In the data rows, 50 means zero.
In the table below, every row is followed by its label. The labels come from one hidden rule.
Array([48, 41, 39, 54, 65, 43, 43, 47, 52, 57, 62, 24, 46, 63, 30, 56, 48, 54, 67, 39, 49, 36, 49, 48, 53, 46, 52, 47,
       64, 42, 82, 57, 38, 42]) Q
Array([40, 54, 64, 46, 47, 62, 57, 41, 53, 36, 50, 59, 58, 38, 50, 42, 52, 50, 58, 53, 48, 35, 52, 41, 50, 19, 53, 42,
       38, 45, 42, 44, 50, 59]) I
Array([60, 65, 51, 65, 25, 66, 55, 29, 46, 49, 52, 99, 61, 22, 95, 41, 63, 41, 57, 93, 34, 39, 31,  0, 21,  0, 65, 42,
       59, 57, 20, 25, 50, 74]) I
Array([68, 64, 71, 53, 48, 60, 52, 35, 45, 38, 35, 70, 69, 18, 41, 42, 51, 41, 30, 65, 40, 65, 23, 37, 33, 32, 55, 37,
       36, 80, 42, 43, 48, 55]) I
Array([55, 36, 16, 52, 36, 42, 44, 58, 61, 62, 51, 99, 39, 68, 71, 41, 61, 59, 63, 31, 39, 25, 45, 49, 49, 21, 54, 39,
       78, 46, 98, 56, 42, 40]) B
Array([48, 59, 27, 54, 58, 46, 47, 39, 56, 46, 52, 61, 50, 66, 70, 51, 62, 46, 55, 51, 39, 35, 46, 17, 16, 23, 49, 32,
       71, 69, 64, 51, 49, 27]) I
Array([52, 42, 42, 41, 58, 50, 52, 47, 50, 57, 55, 53, 44, 69, 55, 47, 53, 48, 58, 70, 55, 42, 48, 46, 47, 64, 51, 57,
       51, 54, 44, 60, 45, 53]) Q
Array([47, 39, 52, 43, 52, 30, 46, 59, 45, 62, 58, 45, 45, 46, 57, 55, 47, 55, 64, 63, 45, 49, 50, 51, 40, 73, 46, 33,
       54, 50, 85, 45, 45, 72]) B
Array([50, 50, 41, 42, 54, 43, 50, 52, 47, 48, 57,  5, 54, 45, 38, 57, 50, 47, 38, 43, 54, 58, 45, 50, 54, 42, 48, 58,
       38, 59, 24, 36, 60, 43]) I
Array([51, 66, 77, 48, 80, 56, 62, 62, 35, 30, 50, 41, 58, 70, 66, 58, 52, 49, 52, 56, 59, 56, 55, 73, 81, 78, 46, 63,
       49, 53, 66, 51, 57, 36]) I
Array([46, 56, 39, 49, 59, 47, 53, 37, 45, 69, 53, 31, 49, 66, 37, 38, 48, 53, 57, 53, 53, 40, 58, 82, 34, 42, 43, 55,
       44, 43, 67, 56, 46, 57]) I
Array([49, 52, 90, 42, 84, 61, 55, 49, 39, 26, 31, 24, 63, 50, 26, 62, 42, 54, 20, 40, 66, 69, 42, 58, 49, 99, 51, 54,
        9, 55, 42, 56, 67, 60]) I
Array([41, 44,  0, 32, 56, 34, 60, 68, 55, 61, 42,  3, 49, 69,  3, 52, 44, 64, 50, 39, 61, 54, 78, 37, 93, 91, 37, 51,
       30, 18, 61, 69, 46, 47]) B
Array([59, 73, 81, 38, 45, 44, 51, 39, 36, 52, 42, 33, 52, 47, 40, 65, 38, 49, 26, 47, 64, 71, 42, 83, 41, 81, 36, 63,
       23, 46, 56, 27, 61, 41]) M
Array([38, 37,  8, 46, 41, 47, 41, 51, 55, 45, 45, 49, 47, 39, 16, 40, 51, 60, 52, 40, 53, 57, 48, 80, 61, 70, 47, 59,
       52, 47, 35, 49, 41,  1]) I
Array([46, 45, 34, 38, 60, 51, 49, 57, 34, 50, 36, 91, 53, 55, 29, 57, 43, 55, 52, 36, 74, 55, 72, 46, 65, 69, 47, 56,
       67, 54, 17, 47, 51, 66]) Q
Array([59, 53, 99, 42, 47, 56, 51, 39, 44, 44, 53, 49, 55, 43, 59, 39, 55, 44, 29, 70, 36, 60, 39, 69, 74,  8, 53, 45,
       24, 74,  5, 35, 57, 75]) M
Array([54, 55, 75, 32, 62, 72, 54, 35, 48, 45, 58, 24, 58, 54, 36, 65, 54, 62, 30, 72, 42, 64, 33, 44, 35, 53, 45, 56,
       64, 49, 46, 37, 71, 70]) I
Array([35, 44,  9, 42, 55, 36, 50, 71, 57, 56, 47,  0, 33, 87, 23, 59, 44, 65, 54, 27, 64, 51, 73, 99, 93, 99, 38, 67,
       55, 29, 40, 79, 39, 46]) Q
Array([46, 63, 30, 58, 65, 45, 58, 39, 52, 30, 41, 18, 44, 52, 34, 64, 45, 58, 49, 66, 52, 62, 42, 85, 75, 70, 52, 69,
       33, 78, 30, 31, 76, 76]) I
Array([52, 42, 74, 42, 37, 58, 61, 43, 42, 38, 34,  8, 54, 54, 59, 54, 46, 48, 53, 64, 65, 53, 66,  9, 53, 25, 53, 54,
       55, 83, 19, 44, 54, 32]) I
Array([49, 59, 31, 52, 19, 39, 54, 56, 46, 44, 48, 51, 45, 40, 68, 28, 51, 56, 62, 52, 42, 40, 40, 62, 31, 47, 53, 36,
       37, 55, 85, 57, 39, 60]) B
Array([54, 47, 34, 54, 27, 44, 43, 75, 70, 58, 55, 94, 32, 70, 55, 49, 59, 58, 76, 60, 42, 47, 61, 95, 26, 31, 50, 59,
       56, 48, 85, 43, 34, 11]) Q
Array([32, 43,  0, 34, 48, 29, 51, 73, 56, 62, 56,  9, 37, 83, 32, 44, 40, 66, 76, 26, 81, 31, 70, 99, 87, 93, 42, 80,
       73,  9, 46, 88, 50,  8]) Q
Array([38, 51, 39, 43, 63, 31, 45, 89, 56, 67, 51, 28, 46, 84, 36, 44, 44, 57, 54, 27, 51, 47, 75, 89, 94, 83, 37, 68,
       36, 24, 27, 60, 42, 16]) Q
Array([50, 39, 56, 22, 99, 39, 58, 65, 43, 55, 33,  0, 58, 72,  0, 87, 19, 68, 43, 34, 80, 82, 58, 99, 88, 99, 40, 97,
        9, 28,  6, 63, 72, 20]) I
Array([56, 49, 41, 31, 95, 48, 59, 94, 49, 49, 46, 19, 53, 73, 26, 72, 40, 47, 48, 39, 75, 66, 52, 68, 95, 92, 39, 75,
       43, 41, 78, 52, 71, 43]) I
Array([65, 56, 49, 56, 29, 59, 49, 45, 49, 50, 52, 46, 46, 68, 53, 40, 57, 53, 69, 41, 44, 35, 40, 35, 30, 43, 55, 50,
       63, 47, 68, 39, 42, 47]) Q
Array([34, 45,  1, 55, 49, 38, 34, 71, 65, 73, 67, 60, 51, 66, 53, 40, 56, 41, 73, 30, 59, 39, 66, 41, 64, 34, 46, 55,
       89, 57, 99, 49, 41, 34]) Q
Array([31, 50, 43, 40, 63, 40, 57, 67, 69, 63, 66,  0, 42, 67,  0, 74, 45, 65, 48, 21, 61, 68, 74, 99, 77, 99, 36, 58,
       41, 17, 35, 82, 43,  2]) Q
Array([53, 52, 44, 23, 40, 50, 51, 75, 43, 43, 38, 13, 64, 43, 45, 62, 35, 47, 54, 55, 34, 81, 61, 49, 77, 55, 44, 64,
       34, 21, 29, 44, 55, 84]) Q
Array([40, 53, 21, 41, 32, 50, 51, 49, 57, 50, 49,  3, 48, 29, 73, 61, 55, 52, 39, 36, 52, 51, 42, 62, 60, 53, 45, 53,
       71, 50, 63, 63, 58, 50]) Q
Array([40, 52, 50, 43, 41, 42, 34, 47, 60, 60, 60, 65, 51, 53, 41, 46, 50, 48, 45, 40, 57, 42, 57, 63, 36, 35, 53, 47,
       73, 23, 52, 62, 50, 28]) M
Array([49, 66, 20, 48, 98, 46, 49, 38, 62, 46, 24,  0, 57, 49,  8, 59, 41, 53, 60, 55, 80, 72, 65, 48, 46, 99, 40, 66,
       12, 44, 33, 21, 71, 81]) I
Array([49, 44, 45, 51, 41, 45, 43, 54, 63, 52, 63, 68, 48, 62, 82, 44, 60, 55, 57, 44, 49, 34, 64, 43, 18, 33, 59, 42,
       72, 33, 73, 53, 41, 44]) B
Array([38, 50, 62, 38, 87, 47, 43, 66, 47, 39, 51, 13, 46, 39, 19, 53, 51, 50, 40, 32, 63, 44, 61, 58, 59, 89, 55, 56,
       48, 60, 68, 56, 41, 43]) B
Array([61, 54, 65, 75,  6, 69, 48, 20, 42, 39, 53, 99, 55,  0, 83, 46, 69, 25, 44, 89, 21, 52, 28,  2,  0,  8, 61, 37,
       71, 75, 47, 18, 60, 62]) I
Array([48, 54, 29, 77, 26, 63, 37, 34, 56, 52, 60, 94, 50, 38, 99, 31, 58, 51, 52, 54, 27, 42, 36,  0,  1,  0, 52, 41,
       62, 70, 79, 63, 33, 63]) I
Array([54, 34, 20, 52, 57, 45, 50, 62, 54, 69, 58, 50, 48, 66, 53, 29, 57, 54, 59, 49, 38, 47, 68, 63, 24, 31, 59, 29,
       55, 58, 60, 66, 51, 50]) Q
Array([53, 61, 52, 76,  3, 58, 37, 18, 61, 60, 62, 99, 57, 55, 99, 31, 60, 34, 85, 58, 27, 44, 31,  0, 12,  0, 66, 36,
       59, 84, 75, 40, 41, 37]) I
Array([41, 48,  0, 67, 10, 36, 33, 28, 63, 72, 64, 99, 46, 78, 82, 28, 60, 55, 93, 47, 29, 31, 59,  9, 35, 49, 54, 22,
       99, 54, 99, 77, 20,  0]) Q
Array([45, 59, 72, 61, 46, 67, 49, 52, 45, 53, 60, 88, 49, 26, 99, 36, 52, 43, 47, 56, 18, 42, 50, 30, 22, 34, 58, 33,
       64, 61, 48, 30, 42, 73]) Q
Array([40, 34, 40, 53, 73, 47, 48, 62, 66, 48, 54, 53, 43, 57, 57, 58, 49, 60, 51, 49, 57, 64, 51, 48, 41, 49, 48, 42,
       57, 42, 55, 65, 49, 27]) B
Array([57, 52, 61, 48, 50, 65, 58, 38, 47, 52, 30, 10, 57, 61, 47, 55, 46, 41, 42, 59, 77, 73, 39, 44, 60, 48, 42, 59,
        0, 49,  8, 32, 62, 62]) I
Array([64, 61, 66, 57, 19, 71, 45, 23, 43, 43, 46, 84, 47, 17, 77, 37, 62, 43, 33, 55, 29, 41, 35, 34,  8, 27, 63, 36,
       70, 78, 73, 34, 62, 91]) Q
Array([55, 61, 80, 59, 38, 56, 50, 63, 47, 62, 49, 44, 54, 59, 73, 48, 54, 43, 29, 52, 47, 52, 39, 26, 46, 39, 51, 53,
       47, 60, 53, 48, 56, 58]) Q
Array([51, 53,  0, 41, 55, 39, 47, 54, 64, 64, 76, 49, 42, 61, 68, 51, 56, 55, 69, 48, 45, 37, 49, 20, 52, 34, 54, 50,
       69, 32, 37, 53, 34, 36]) B
Array([23, 30,  0, 68, 18, 37, 22, 81, 71, 82, 78, 99, 33, 97, 46, 24, 67, 65, 94, 34, 39, 14, 85, 31, 30, 37, 55, 24,
       99, 24, 99, 89, 13, 10]) B
Array([53, 60, 40, 67, 25, 45, 51, 52, 40, 58, 56, 10, 47, 83, 32, 57, 46, 57, 60, 62, 42, 57, 46, 74, 80, 62, 45, 50,
       40, 51, 42, 65, 50, 36]) I
Array([57, 52, 39, 56, 28, 52, 46, 48, 53, 49, 64, 74, 46, 68, 35, 42, 49, 53, 66, 41, 41, 33, 42, 36, 29, 62, 52, 46,
       70, 58, 72, 48, 38, 30]) Q
Array([45, 47, 58, 60, 67, 52, 48, 59, 49, 51, 52, 34, 45, 56, 42, 35, 44, 55, 70, 52, 68, 61, 58, 64, 74, 46, 42, 45,
       71, 33, 63, 79, 48, 42]) Q
Array([64, 48, 66, 50, 49, 53, 54, 44, 56, 60, 34, 74, 46, 36, 58, 49, 51, 53, 60, 69, 31, 42, 44, 54, 62, 48, 53, 43,
       72, 22, 68, 69, 45, 44]) Q
Array([52, 54, 63, 34, 52, 51, 45, 46, 46, 62, 43, 40, 51, 40, 49, 54, 50, 48, 60, 34, 55, 65, 59, 80, 78, 88, 47, 52,
       35, 40, 43, 63, 58, 54]) M
Array([48, 42, 60, 58, 31, 58, 49, 42, 57, 46, 53, 89, 49, 28, 89, 44, 61, 49, 67, 55, 26, 47, 56, 33, 29, 11, 58, 42,
       65, 53, 44, 34, 44, 42]) Q
Array([53, 62, 57, 80, 29, 59, 49, 30, 53, 62, 42, 71, 62, 11, 79, 45, 56, 44, 54, 71, 37, 31, 45, 38, 33, 19, 57, 36,
       78, 81, 53, 32, 47, 77]) I
Array([52, 55, 75, 57, 57, 63, 55, 59, 41, 37, 33, 70, 47, 48, 58, 35, 45, 44, 17, 60, 36, 64, 34, 33, 58, 64, 55, 41,
       51, 67, 23, 61, 49, 72]) B
Array([64, 59, 99, 26, 72, 52, 60, 54, 53, 51, 38, 58, 58, 22, 56, 62, 43, 57, 42, 66, 51, 60, 42, 50, 45, 84, 46, 57,
       36, 68, 43, 54, 58, 66]) Q
Array([57, 46, 72, 52, 33, 54, 54, 28, 51, 39, 67, 62, 56, 10, 33, 47, 49, 54, 25, 58, 38, 67, 49, 33, 39, 17, 51, 40,
       40, 71, 35, 44, 52, 72]) I
Array([45, 55, 64, 45, 36, 56, 46, 53, 51, 47, 54, 58, 53, 62, 45, 56, 45, 48, 43, 56, 37, 50, 48, 62, 73, 31, 45, 46,
       34, 50, 53, 54, 50, 37]) I
Array([50, 61, 89, 49, 52, 58, 47, 23, 35, 41, 41, 49, 55, 35, 70, 61, 49, 48, 46, 60, 43, 68, 46, 59, 65, 15, 61, 34,
       37, 77, 33, 35, 51, 99]) I
Array([53, 45, 28, 69, 35, 50, 53, 32, 48, 53, 58, 99, 50, 33, 71, 38, 65, 41, 59, 60, 29, 46, 43, 40, 19, 31, 59, 36,
       83, 59, 85, 64, 53, 44]) I
Array([47, 52, 81, 72, 40, 40, 48, 57, 49, 46, 49, 90, 50, 33, 23, 43, 60, 54, 46, 57, 32, 39, 42, 19, 49, 28, 46, 43,
       55, 46, 36, 55, 64, 35]) Q
Array([28, 20,  2, 50, 51, 19, 43, 99, 84, 82, 74,  0, 35, 99,  0, 38, 50, 83, 74,  6, 73, 28, 91, 99, 83, 99, 33, 79,
       84,  0, 85, 99, 32,  0]) Q
Array([52, 54, 77, 32, 62, 37, 57, 56, 40, 41, 32, 25, 60, 49, 13, 70, 36, 50, 51, 46, 71, 57, 41, 72, 90, 68, 47, 73,
       20, 48, 32, 68, 55, 68]) I
Array([47, 53, 61, 59, 31, 45, 54, 34, 54, 36, 43, 88, 58, 25, 82, 38, 54, 42, 23, 60, 45, 48, 50, 44,  9, 49, 58, 42,
       74, 60, 47, 51, 39, 88]) I
Array([62, 48, 49, 46, 46, 53, 51, 55, 43, 52, 56, 23, 42, 42, 67, 64, 38, 49, 72, 66, 65, 50, 55, 37, 40, 40, 53, 44,
       50, 65, 36, 60, 52, 76]) B
Array([58, 54, 65, 61, 57, 61, 54, 60, 45, 37, 42, 48, 48, 45, 68, 62, 49, 40, 48, 44, 41, 46, 46, 34, 68, 41, 45, 48,
       29, 50, 32, 44, 59, 24]) B
Array([58, 59, 42, 68, 46, 49, 53, 40, 35, 53, 42, 66, 55, 20, 74, 37, 58, 43, 18, 62, 45, 51, 41, 17, 36, 24, 51, 32,
       21, 65, 52, 12, 53, 49]) I
Array([48, 40, 16, 80, 28, 55, 41, 58, 73, 45, 62, 55, 47, 67, 57, 49, 51, 46, 72, 48, 48, 53, 53, 12, 38, 68, 51, 56,
       61, 49, 68, 64, 50, 88]) B
Array([48, 53, 56, 61, 59, 47, 46, 41, 36, 45, 52, 82, 53, 57, 43, 58, 53, 56, 62, 35, 49, 56, 36, 51, 67, 47, 44, 58,
       46, 34,  8, 65, 52, 64]) I
Array([53, 38, 20, 51, 43, 33, 49, 65, 67, 59, 46, 21, 44, 58, 63, 47, 56, 59, 37, 51, 58, 53, 61, 46, 49, 76, 49, 43,
       54, 36, 58, 58, 27, 29]) B
Here are more rows. What is the label of each one?
Array([49, 46, 70, 54, 61, 47, 52, 40, 45, 58, 44, 32, 54, 53, 35, 64, 48, 54, 38, 46, 48, 46, 58, 68, 53, 85, 48, 68,
       42, 58, 24, 62, 54, 45]): M
Array([54, 64, 73, 46, 66, 41, 53, 43, 49, 53, 52, 39, 49, 72, 31, 53, 55, 51, 49, 46, 63, 47, 50, 42, 78, 57, 40, 47,
       42, 35, 29, 59, 46, 61]): Q
Array([40, 45,  1, 67, 54, 48, 45, 32, 56, 71, 74, 81, 44, 52, 56, 30, 54, 51, 59, 33, 52, 35, 46, 27, 58, 34, 59, 48,
       90, 43, 89, 73, 40, 48]): Q
Array([53, 60, 78, 42, 69, 55, 59, 48, 53, 39, 37, 34, 55, 57, 29, 66, 43, 48, 20, 63, 52, 58, 51, 84, 82, 48, 43, 62,
       16, 61, 34, 53, 64, 59]): M
Array([37, 25,  0, 44, 75, 20, 49, 87, 65, 74, 63, 26, 34, 90,  5, 57, 44, 68, 75, 19, 62, 47, 89, 99, 99, 99, 42, 71,
       70,  8, 91, 83, 33,  0]): Q
Array([64, 63, 59, 38, 58, 74, 52, 58, 40, 40, 37, 24, 56, 16, 56, 43, 38, 41, 39, 72, 36, 69, 36, 38, 57, 59, 44, 59,
       48, 56, 22, 29, 66, 73]): Q
Array([49, 36, 63, 44, 50, 40, 48, 65, 50, 58, 53, 27, 45, 45, 31, 58, 45, 45, 52, 67, 36, 44, 36, 49, 60, 80, 50, 57,
       55, 65, 94, 52, 45, 40]): B
Array([39, 38, 37, 40, 77, 39, 40, 77, 57, 65, 49,  3, 39, 87, 49, 56, 49, 59, 56, 43, 54, 35, 47, 73, 69, 92, 39, 55,
       51, 35, 28, 67, 44, 43]): Q
Array([55, 58, 66, 48, 55, 45, 52, 47, 45, 52, 40, 17, 47, 43, 21, 53, 55, 56, 42, 41, 62, 50, 49, 48, 52, 43, 51, 34,
       53, 49, 29, 38, 58, 59]): Q
Array([33, 27,  0, 72, 47, 35, 35, 71, 72, 70, 77, 57, 27, 99, 81, 36, 50, 66, 86, 37, 33, 25, 63, 39, 20, 56, 47, 47,
       99, 30, 99, 73, 30,  8]): B
Array([58, 39, 48, 52, 31, 59, 40, 69, 59, 58, 55, 91, 45, 91, 41, 39, 49, 54, 49, 37, 49, 37, 51, 40, 35, 36, 56, 34,
       68, 52, 38, 43, 55, 26]): B
Array([34, 37,  0, 66,  5, 33, 37, 70, 61, 76, 69, 59, 32, 78, 65, 20, 56, 69, 85, 22, 39, 26, 71, 25, 37, 12, 62, 43,
       99, 17, 99, 82, 33,  0]): B
Array([73, 68, 99, 55, 40, 72, 57,  9, 32, 24, 34, 99, 67,  0, 99, 39, 65, 36, 23, 86, 32, 61, 30,  0,  0,  0, 65, 33,
       13, 99, 52, 18, 77, 93]): I
Array([45, 58, 29, 47, 67, 57, 53, 64, 52, 51, 49, 46, 44, 45, 40, 30, 51, 52, 50, 48, 42, 47, 44, 17, 21,  1, 47, 48,
       50, 65, 65, 59, 45, 55]): B
Array([57, 50, 65, 48, 43, 68, 50, 49, 37, 50, 43, 99, 67, 37, 83, 67, 60, 49, 19, 73, 46, 61, 27, 26, 22, 50, 55, 44,
        9, 48, 46, 44, 72, 74]): I
Array([46, 68, 99, 52, 38, 79, 54, 25, 43, 41, 36, 33, 58, 35, 75, 54, 53, 44, 42, 66, 40, 54, 50, 30, 33, 41, 56, 43,
       49, 67, 30, 45, 54, 35]): I
Array([42, 56, 36, 48, 54, 64, 50, 43, 58, 61, 42, 44, 46, 78, 42, 51, 58, 38, 65, 37, 45, 52, 39, 30, 53, 52, 40, 48,
       57, 52, 48, 59, 42, 86]): Q
Array([63, 31, 38, 57, 53, 47, 45, 46, 60, 58, 52, 59, 49, 41, 67, 39, 55, 49, 53, 44, 49, 41, 74, 50, 67, 75, 52, 47,
       47, 40, 56, 72, 54, 32]): Q
Array([38, 50, 74, 50, 51, 55, 45, 48, 54, 43, 42, 74, 47, 36, 71, 40, 56, 45, 52, 46, 31, 45, 45, 34, 62, 27, 48, 45,
       59, 59, 41, 49, 48, 38]): Q
Array([35, 48, 32, 52, 68, 34, 53, 84, 68, 40, 44, 38, 45, 89,  6, 82, 39, 62, 52, 53, 67, 67, 63, 99, 99, 89, 48, 75,
       24, 33, 43, 47, 52, 54]): Q
Array([65, 70, 85, 53, 28, 58, 62, 28, 48, 26, 42, 93, 52, 23, 95, 42, 43, 37, 38, 74, 28, 53, 26, 12,  1, 49, 63, 19,
       41, 72, 27, 37, 58, 85]): I
Array([37, 55, 39, 51, 22, 63, 48, 59, 60, 62, 49, 55, 48, 66, 67, 55, 50, 51, 51, 63, 42, 45, 54, 46, 48, 67, 60, 36,
       72, 79, 20, 67, 41, 64]): B
Array([46, 43, 40, 61, 24, 44, 50, 37, 70, 51, 49, 99, 52, 51, 55, 48, 58, 39, 31, 35, 40, 35, 39, 48, 29, 13, 53, 38,
       83, 61, 71, 49, 33, 35]): I
Array([50, 41, 67, 47, 31, 41, 41, 77, 57, 55, 53, 63, 42, 46, 47, 49, 57, 51, 82, 41, 59, 44, 53, 43, 39, 57, 50, 59,
       63, 61, 42, 47, 44, 11]): B
Array([63, 60, 78, 62, 54, 64, 44, 50, 50, 48, 41, 44, 46, 16, 62, 51, 54, 51, 59, 38, 32, 47, 29, 29, 19, 12, 62, 26,
       44, 67, 26, 28, 53, 53]): Q
Array([70, 78, 99, 35, 59, 71, 68, 38, 35, 22, 36, 43, 70,  0, 39, 77, 46, 40,  5, 84, 58, 74, 37, 25, 32, 13, 49, 43,
       10, 78, 14,  8, 76, 95]): I
Array([27, 46, 12, 53, 62, 32, 47, 67, 59, 71, 65,  6, 44, 58, 74, 48, 55, 52, 42, 60, 58, 35, 49, 55, 67, 90, 54, 54,
       61, 42, 69, 82, 41,  2]): B
Array([45, 57, 74, 54, 64, 63, 52, 43, 50, 41, 40,  3, 54, 19, 63, 51, 46, 54, 30, 51, 54, 52, 50, 41, 34, 35, 52, 49,
       45, 53, 17, 43, 61, 85]): I
The hidden rule looks at only part of the columns. Which column or columns, counting from 0, in order?
7 12 23
